Here are some points, one per row:
"19 -40 14 22 9 26 -14 -3 -6 -34 -20 -32 0 -12 14 -42 9 -28 40
 -7 -19 16 -12 -28 19 4 -22 6 31 32 -17 -18 -13 3 -7 -5 -38"
"-10 14 32 -6 19 -15 2 -21 -12 -24 -10 16 8 54 1 9 16 2 10
 3 16 -45 -13 17 35 -37 10 18 -20 -24 -11 18 40 39 -10 -5 -29"
"-52 52 16 -14 -18 15 -12 -3 3 2 6 45 -4 -59 -17 7 19 14 -21
 16 -49 -21 -17 3 27 25 -13 15 24 38 -31 11 -30 3 -10 -22 -15"
"-26 -27 57 -32 6 -4 -6 15 27 -16 9 -5 -5 17 -33 6 28 -28 -14
 -6 0 6 19 -11 -12 12 1 -38 20 -29 -10 -31 -59 -12 36 -7 43"
"-3 0 -17 21 29 -16 -4 8 15 31 -4 -4 -19 7 -17 42 -38 -14 5
 12 18 -3 26 -11 39 0 1 38 -44 26 39 -22 -19 -33 24 2 -8"
"28 54 -7 42 14 -54 4 39 -79 -26 30 18 26 20 -47
 -20 -68 33 30 -6 -65 -12 53 5 -20 40 -22 -20 -1 -91
 -12 -100 -19 10 -93 8 -28"
"33 7 -71 -42 52 -5 29 24 5 -43 -21 -2 5 -65 -79 44 10 28 60
 -11 53 -19 17 1 30 0 -19 -49 0 20 -21 67 -12 16 2 19 71"
"-3 -6 4 21 -38 -3 34 7 37 -25 32 3 0 19 -31 -30 -68 8 8
 -12 -34 -15 -25 -15 -17 -34 -32 -31 -6 3 36 12 2 -15 37 3 19"
"-37 48 53 -18 -58 -14 -31 -19 15 18 -24 34 -4 -34 0 -11 19 26 -29
 3 -45 -19 2 -2 41 41 -17 25 0 33 -18 26 -5 -22 -9 0 -18"
"-5 1 10 25 -22 17 26 9 -4 -6 -32 19 0 -1 32 59 16 3 12
 30 25 -36 -19 18 -13 16 -16 -13 -5 -13 10 -45 41 12 15 4 7"
"-30 43 -46 -5 -16 -26 -7 33 24 -6 17 -11 -30 33 28 -23 42 1 32
 10 11 17 -21 -19 5 -11 4 -32 6 -35 22 10 -16 -8 10 -3 -22"
"-10 42 -62 25 -33 -37 -18 40 33 22 -7 19 -2 30 71 -10 54 27 22
 23 16 -11 -11 -42 1 -3 7 -34 1 -47 33 9 -33 -8 28 9 -16"
"6 -31 -1 8 19 3 7 27 -2 0 3 -36 -12 -9 23 7 4 -6 -12
 -6 -26 3 -14 -20 -5 15 -44 26 0 -2 -54 13 16 12 5 16 -24"
"30 -2 8 7 -13 -6 15 -28 -11 -6 56 -14 -24 -33 -10 4 30 -5 -42
 26 14 -14 -12 12 29 -41 -16 26 -23 -32 27 -42 38 -5 15 9 -5"
"8 59 3 -13 64 7 38 -3 -18 21 -25 -16 -10 87 -28 65 -24 -11 -39
 3 -45 38 -20 -9 -27 28 28 27 39 78 11 2 25 -33 2 -4 16"
"26 19 1 19 -3 32 -51 -22 -10 14 29 8 -22 -30 -8 12 32 -3 19
 2 -28 13 22 -11 -30 -28 21 34 -32 -7 21 -1 -15 -3 18 -3 16"
"16 43 41 50 0 39 42 -10 -5 -19 -16 0 -17 27 22 53 15 10 -6
 12 -8 9 -19 24 -25 2 5 -2 48 29 -14 -12 53 18 6 -18 21"
"19 9 28 -18 -7 -2 41 11 -4 14 10 -19 1 -22 50 16 -1 -20 -19
 -3 2 14 -2 -10 -3 -17 4 -23 41 35 19 -22 -21 -10 -33 -15 9"
"8 -83 14 11 8 10 2 18 28 50 31 68 -5 42 -24 -21 -4 -26 7
 -9 5 -27 36 0 22 23 10 9 64 -16 12 24 3 -2 1 -28 4"
"-17 9 -39 8 33 4 -12 7 0 31 -14 2 -10 -17 -26 36 -25 -20 9
 -3 20 23 45 0 33 -9 -24 50 -12 17 50 -24 -2 -16 34 -8 -13"
"-40 -3 -16 55 -3 34 6 4 -38 51 -37 18 -4 7 -33 -38 24 4 -29
 18 46 -10 3 -24 -5 -19 -26 -37 -56 37 2 -26 12 11 -29 -5 21"
"-27 -19 -18 -5 30 -8 9 -4 -6 -11 28 8 -11 -56 0 6 -2 -12 6
 26 -13 -17 -47 4 5 19 66 -15 -2 2 44 -3 32 23 -41 -22 37"
"-26 -9 -17 8 8 -37 16 -37 -27 -13 -4 -14 24 1 25 -30 37 46 9
 -38 0 -27 17 8 -36 20 33 29 -2 27 16 6 -2 -12 7 32 5"
"52 3 19 -54 -30 -37 1 34 -25 6 9 -2 -11 -8 -2 11 12 -13 14
 13 11 -4 4 -7 -19 2 -16 -9 29 64 22 -12 4 13 1 -13 -22"
"-37 -21 -9 17 -11 37 -15 -18 -38 33 25 -12 -9 31 -50 -57 19 1 -24
 0 71 -6 -9 -29 -9 -13 -3 -49 -36 59 -1 -33 18 1 -54 -3 1"
"18 -19 25 -33 11 -12 32 21 -4 23 -42 -18 8 -12 10 1 1 -3 -16
 -7 7 2 16 -4 -31 -54 4 2 -29 -30 -6 32 -39 8 -26 -1 7"
"-59 37 -1 -9 14 -12 -5 20 4 -21 25 -22 -1 18 -26 11 24 -3 24
 11 3 45 -30 -10 18 -48 -2 -14 25 -21 -9 18 2 16 -9 20 -28"
"5 -36 -12 -9 25 8 8 26 -5 5 16 -26 -14 1 21 15 9 7 -28
 -5 -28 -12 -16 -30 -5 24 -32 22 2 -18 -46 15 16 13 0 23 -11"
"-16 -25 61 -28 -11 -7 -18 34 4 6 -3 13 8 27 -11 21 44 4 -15
 -19 11 -19 25 7 13 4 -23 -29 22 -23 -25 -33 -57 -25 32 -8 50"
"9 -40 -19 -4 20 -6 20 35 -13 14 15 -26 -14 6 13 15 18 15 -32
 2 -29 -8 -20 -19 -4 37 -19 18 -11 -27 -45 27 15 3 2 17 -4"
"-42 -16 -17 -6 21 -7 13 -33 -21 -11 1 -11 24 21 1 -23 32 17 24
 -12 -16 -3 30 2 -46 17 42 32 11 17 13 13 7 -5 3 20 2"
"5 -5 8 11 -8 5 42 21 16 18 1 -7 5 -26 65 19 -3 -8 -25
 -9 14 6 -4 -7 -1 -17 19 -9 30 4 17 -30 -10 -9 -38 -23 6"
"42 32 13 71 -6 7 30 -3 65 -23 49 30 45 -20 -14 -26 -60 23 37
 1 -20 -38 12 -20 -17 -43 -25 -42 -1 12 20 47 14 11 14 -12 22"
"38 -37 -4 14 10 3 -33 -34 2 -35 -48 -29 0 -1 -18 -29 17 -19 30
 -22 -29 14 -24 -35 31 -1 -7 -13 36 27 -6 -29 -8 -3 -20 -3 -20"
"-59 -39 4 -23 -34 33 -11 -17 9 -41 1 -25 12 8 -1 20 -19 -21 42
 -2 50 31 -18 22 -29 60 11 4 -20 -2 -11 -39 -5 12 -19 -5 4"
"13 -18 44 -20 -12 -3 6 3 -19 -12 -22 28 7 29 -19 29 41 5 -12
 4 9 -22 8 7 -19 -22 -20 -20 -3 -33 -20 12 -2 3 15 0 29"
"4 25 -29 42 -21 50 8 2 -4 26 5 15 -2 29 -31 -46 22 17 -37
 -9 42 12 11 -16 -11 -14 -17 -32 -46 57 -46 13 -4 -4 -50 5 13"
"-5 23 -4 -11 32 16 74 -10 22 12 -7 3 8 4 -26 -72 24 -10 7
 -23 -8 31 38 20 4 41 0 16 -2 -3 32 -15 -2 21 50 13 -30"
"-33 0 28 5 36 -27 1 -1 9 5 -12 22 9 -1 26 -12 -17 -18 -16
 -9 -3 -6 -6 14 31 -32 15 -3 -27 -8 -6 14 -4 2 -21 -3 -37"
"-33 -10 -13 12 -12 -53 -5 10 -20 -44 30 -33 44 -37 13 20 12 12 -5
 -40 40 -64 75 3 4 8 -18 -6 32 35 -23 -2 -13 -31 5 20 9"
"3 -15 -11 15 10 4 36 7 17 11 -6 10 -5 -26 42 7 -9 -21 5
 -9 -2 0 -20 2 -22 -1 62 -5 8 1 39 1 8 2 -54 -37 8"
"0 -77 -8 5 25 -8 1 13 -3 29 38 18 -13 10 -11 3 12 -8 -14
 -1 -11 -28 -8 -11 8 35 14 -8 19 -31 -1 22 10 2 1 -12 23"
"10 -3 7 29 -13 -1 38 -20 32 -39 14 1 29 1 -17 -29 -44 39 7
 -10 -11 -12 1 -13 -11 -32 -12 -7 0 6 37 30 5 -1 34 -10 1"
"-17 2 27 -39 -22 8 -12 -8 0 10 -15 -20 4 -38 -44 -17 -51 -15 0
 7 13 -1 -39 -3 -13 36 -2 31 -17 -25 29 21 24 28 -30 -25 -13"
"36 -5 5 -6 -28 23 -13 -10 75 -50 62 -24 18 43 2 31 -31 13 -5
 -13 38 14 -22 21 -9 40 23 3 -38 34 -43 14 -49 -9 -42 37 -8"
"15 4 -12 -4 -51 40 39 -15 -13 1 21 -27 -9 -32 -22 7 5 4 -64
 -10 6 23 25 14 72 -33 -10 31 -5 -53 5 -20 -2 -17 3 -3 -13"
"-42 20 7 -2 6 -7 1 12 5 -7 22 28 -8 -67 -14 11 8 3 -8
 18 -27 6 -19 -6 26 20 30 -2 15 21 -2 0 14 28 -26 -8 19"
"36 -6 -18 -13 -4 -2 0 -6 -27 12 -3 12 -9 4 33 -9 -18 4 -1
 2 23 3 0 28 -17 -21 14 -11 3 -16 -17 16 10 19 14 3 -9"
"35 -14 -7 -27 -1 -3 6 5 -25 16 -35 0 1 -1 17 0 -16 8 -1
 0 13 13 11 16 -33 -31 12 -9 -20 -19 -8 33 -11 17 1 -4 -6"
"11 11 -11 -14 4 8 -22 -19 -35 -5 22 -8 -13 -11 27 -19 -41 -2 -25
 14 0 18 -13 38 19 2 19 -36 18 5 -42 -17 17 10 48 6 17"
"-11 3 34 3 19 -17 -2 -15 -1 -26 -16 20 6 51 -15 12 19 -2 21
 4 22 -20 0 30 15 -43 16 26 1 -20 -9 31 23 3 -19 3 -50"
"2 -59 -20 -4 24 -11 13 26 -9 18 28 -9 -11 5 0 9 16 -1 -32
 6 -19 -21 -18 -10 2 39 -8 4 3 -30 -23 19 11 -1 3 4 9"
"-16 -2 2 -13 21 -8 -34 -4 -2 6 -20 29 -3 2 19 -17 -43 2 -10
 3 -5 6 3 15 17 -8 29 -21 -11 5 -17 -4 1 7 13 -4 -18"
"7 -35 17 27 18 22 -5 32 -2 -3 -11 -22 -5 -24 29 -8 4 -7 21
 -3 -28 9 3 -29 0 5 -43 18 -2 18 -37 15 15 13 4 4 -34"
"-49 -22 5 3 -12 17 7 -11 17 -23 -29 -5 7 -10 24 44 -17 -14 19
 0 38 15 -5 1 -13 46 -7 1 -36 -17 6 -51 1 19 6 -4 4"
"-28 -7 -21 10 5 -28 7 -10 -28 -27 18 -24 40 -17 21 -15 29 29 4
 -35 13 -51 32 19 -20 17 13 14 14 29 8 3 -4 -18 4 36 5"
"5 -2 8 -6 -56 25 -11 -13 -13 13 -27 21 -7 3 -17 10 -29 -6 19
 12 4 15 4 -3 -7 30 -10 39 11 -19 9 40 7 18 -31 -13 -1"
"34 0 24 4 1 7 -25 -34 -16 -9 62 -15 -13 -31 -14 13 31 -10 4
 13 -6 -4 -16 -11 -15 -36 29 29 -41 -21 24 -26 20 -9 27 4 1"
"-35 12 28 -5 21 -12 -8 -13 9 -26 6 1 1 43 -20 14 14 -18 26
 2 14 2 -3 15 14 -50 7 17 19 -18 -13 26 2 5 -16 1 -40"
"6 -2 -17 -6 -7 -2 -40 -6 -24 13 -22 34 -9 3 17 -16 -51 -12 -1
 17 2 7 6 24 2 8 34 -28 1 8 -24 1 -7 11 36 12 -10"
"-33 -1 2 13 -7 29 21 4 17 -8 -56 21 -6 -9 46 58 -10 -3 18
 15 15 -16 12 -8 -10 28 -16 -6 -35 -21 10 -49 18 3 14 -3 11"
"9 -35 21 32 18 29 -12 23 6 -8 -15 -13 0 -29 34 -26 5 -17 38
 1 -24 8 5 -35 4 2 -43 12 10 29 -26 -1 13 15 1 6 -42"
"-25 5 16 1 29 -6 -33 -10 -3 9 -18 26 6 1 18 -7 -30 -9 -14
 -2 -17 8 5 18 19 -20 16 -21 -8 8 -11 16 -6 14 -3 -6 -13"
"74 -7 16 -64 -38 -54 -25 40 -34 14 17 9 -9 8 -11 11 26 -1 33
 30 2 -13 0 -9 -33 26 -23 -4 1 70 30 -4 10 17 17 -10 -49"
"-80 -33 -33 10 -72 -14 8 -1 -13 22 4 -30 -4 51 -32 27 -55 16 -6
 -14 -82 13 -14 -29 -31 -43 -36 -14 4 9 15 3 -14 6 45 9 38"
"-33 21 23 -47 -42 -13 -19 -9 19 2 -32 -14 -4 -37 -18 -22 -8 13 -31
 18 -26 -26 -42 3 19 31 -6 25 -36 -5 19 12 13 1 -17 -11 -11"
"40 29 24 -17 33 21 64 10 34 9 -10 22 11 -7 -32 -74 66 -3 -13
 -4 -13 14 6 17 -20 51 15 -16 -40 -31 6 -24 0 17 47 12 -6"
"82 -14 -29 26 11 -18 -23 -44 11 -28 -102 -18 11 16 -37
 0 31 3 4 -15 -64 -30 -55 -28 73 -1 21 -44 6 -3
 15 -37 -12 -22 -19 17 13"
"48 21 -14 17 -5 5 -2 6 66 -11 41 1 0 37 10 38 -23 20 -15
 -6 22 -13 -10 7 13 31 12 10 -51 36 -18 11 -44 -10 -19 38 -5"
"7 12 -12 -9 0 16 -40 -10 -36 -7 7 5 -14 -3 24 -18 -46 -6 -25
 17 -6 14 0 35 17 4 20 -35 18 12 -32 -8 4 21 46 8 16"
These points spread out most along one direction. Take the direction at right angles to it along which they spread out most. Go by this last direction. For each point below, how far along it does it lie, from 0 to 99? The average is 50, and the first point in the table lies past the average. One standard deviation of the points above along it is 16.
"-14 -10 -14 -10 -23 -12 41 -39 23 -12 -25 -35 9 12 -13 -41 -13 33 -10
 -20 -7 -15 8 10 -13 -17 -2 21 7 -1 40 4 17 -7 43 23 -15" 44
"34 8 29 -41 -15 -21 22 25 -12 11 2 -15 3 -19 18 14 2 -17 -6
 -1 4 12 -3 -12 -16 -11 2 -21 33 53 18 -21 -13 -3 -16 -20 -2" 59
"29 -14 3 -40 7 -12 22 7 -14 22 -48 -14 9 -11 7 4 -11 6 -7
 -3 10 12 11 2 -41 -48 4 0 -34 -26 -14 32 -23 14 -11 -7 -3" 55
"-47 -9 12 -3 33 12 15 6 6 -6 -4 9 10 4 -13 2 22 -13 26
 -5 -29 9 33 -10 -32 2 26 5 9 -8 -4 -4 -24 -2 20 15 34" 60
"30 -2 -43 9 -58 27 6 -10 -12 4 0 35 9 15 13 9 14 -7 1
 -1 9 20 7 13 20 -4 15 36 44 -20 4 3 5 -3 -30 -2 15" 46
"22 10 -21 13 16 -2 -11 12 42 -1 23 2 -4 20 -2 42 -27 -7 -20
 -12 19 -13 2 3 23 14 -3 19 -52 28 22 -7 -26 -17 0 23 -9" 40
"23 4 -17 -14 4 6 -9 -17 -35 -15 19 1 -14 -8 31 -12 -27 -6 -33
 1 12 15 -9 31 1 -7 14 -32 14 -7 -24 -1 21 18 33 7 1" 49
"-34 7 30 9 30 -17 -12 -8 0 12 -11 24 0 -3 21 -8 -24 -13 -9
 -3 -12 -2 0 13 32 -30 15 -10 -13 3 -21 15 -8 1 -11 -2 -23" 40
"35 8 19 17 -1 29 -71 -21 -7 -3 35 20 -5 -31 3 5 39 4 14
 6 -44 30 3 -22 -53 -39 37 43 -50 -13 18 -2 -24 -13 13 3 37" 42
"20 46 28 25 36 0 -46 -1 -7 1 -4 -24 -1 13 11 -36 -23 -11 -7
 -12 80 -18 -13 -36 -18 48 -20 4 43 -58 41 37 0 -59 16 -15 5" 54
"7 67 7 18 42 3 -35 5 -24 0 -21 -49 10 -17 4 -5 -17 3 -9
 1 49 -8 -23 -54 -22 33 -36 9 23 -49 -18 47 -6 -60 15 -11 52" 56
"29 -7 -38 6 -64 8 -6 -12 -6 3 -21 38 -16 24 -12 6 -1 4 9
 -2 14 12 3 0 2 13 20 53 34 -22 -3 14 8 19 -31 -15 11" 45
"-2 -2 -8 -16 4 1 -36 4 -14 17 -18 29 -2 4 21 -19 -49 2 3
 -7 3 2 -4 23 15 3 38 -23 -11 2 -18 -9 5 8 29 6 -20" 42
"2 12 -27 11 3 15 -18 -4 -22 13 15 3 -4 -23 -32 20 2 -16 24
 3 15 33 39 1 21 -18 -8 50 -2 14 26 -4 5 -9 32 -20 -3" 41
"23 14 -22 0 -51 24 21 -24 3 21 -7 -2 4 -18 1 0 4 -8 -12
 -25 8 39 20 9 29 -22 7 26 26 -22 -11 -21 -25 -8 -14 -16 12" 41
"-56 50 -30 -14 0 -18 1 28 5 -13 36 -19 -25 17 -10 -9 33 -14 33
 -5 8 47 -32 -23 11 -26 1 -28 21 -24 1 11 -9 12 0 18 -33" 46
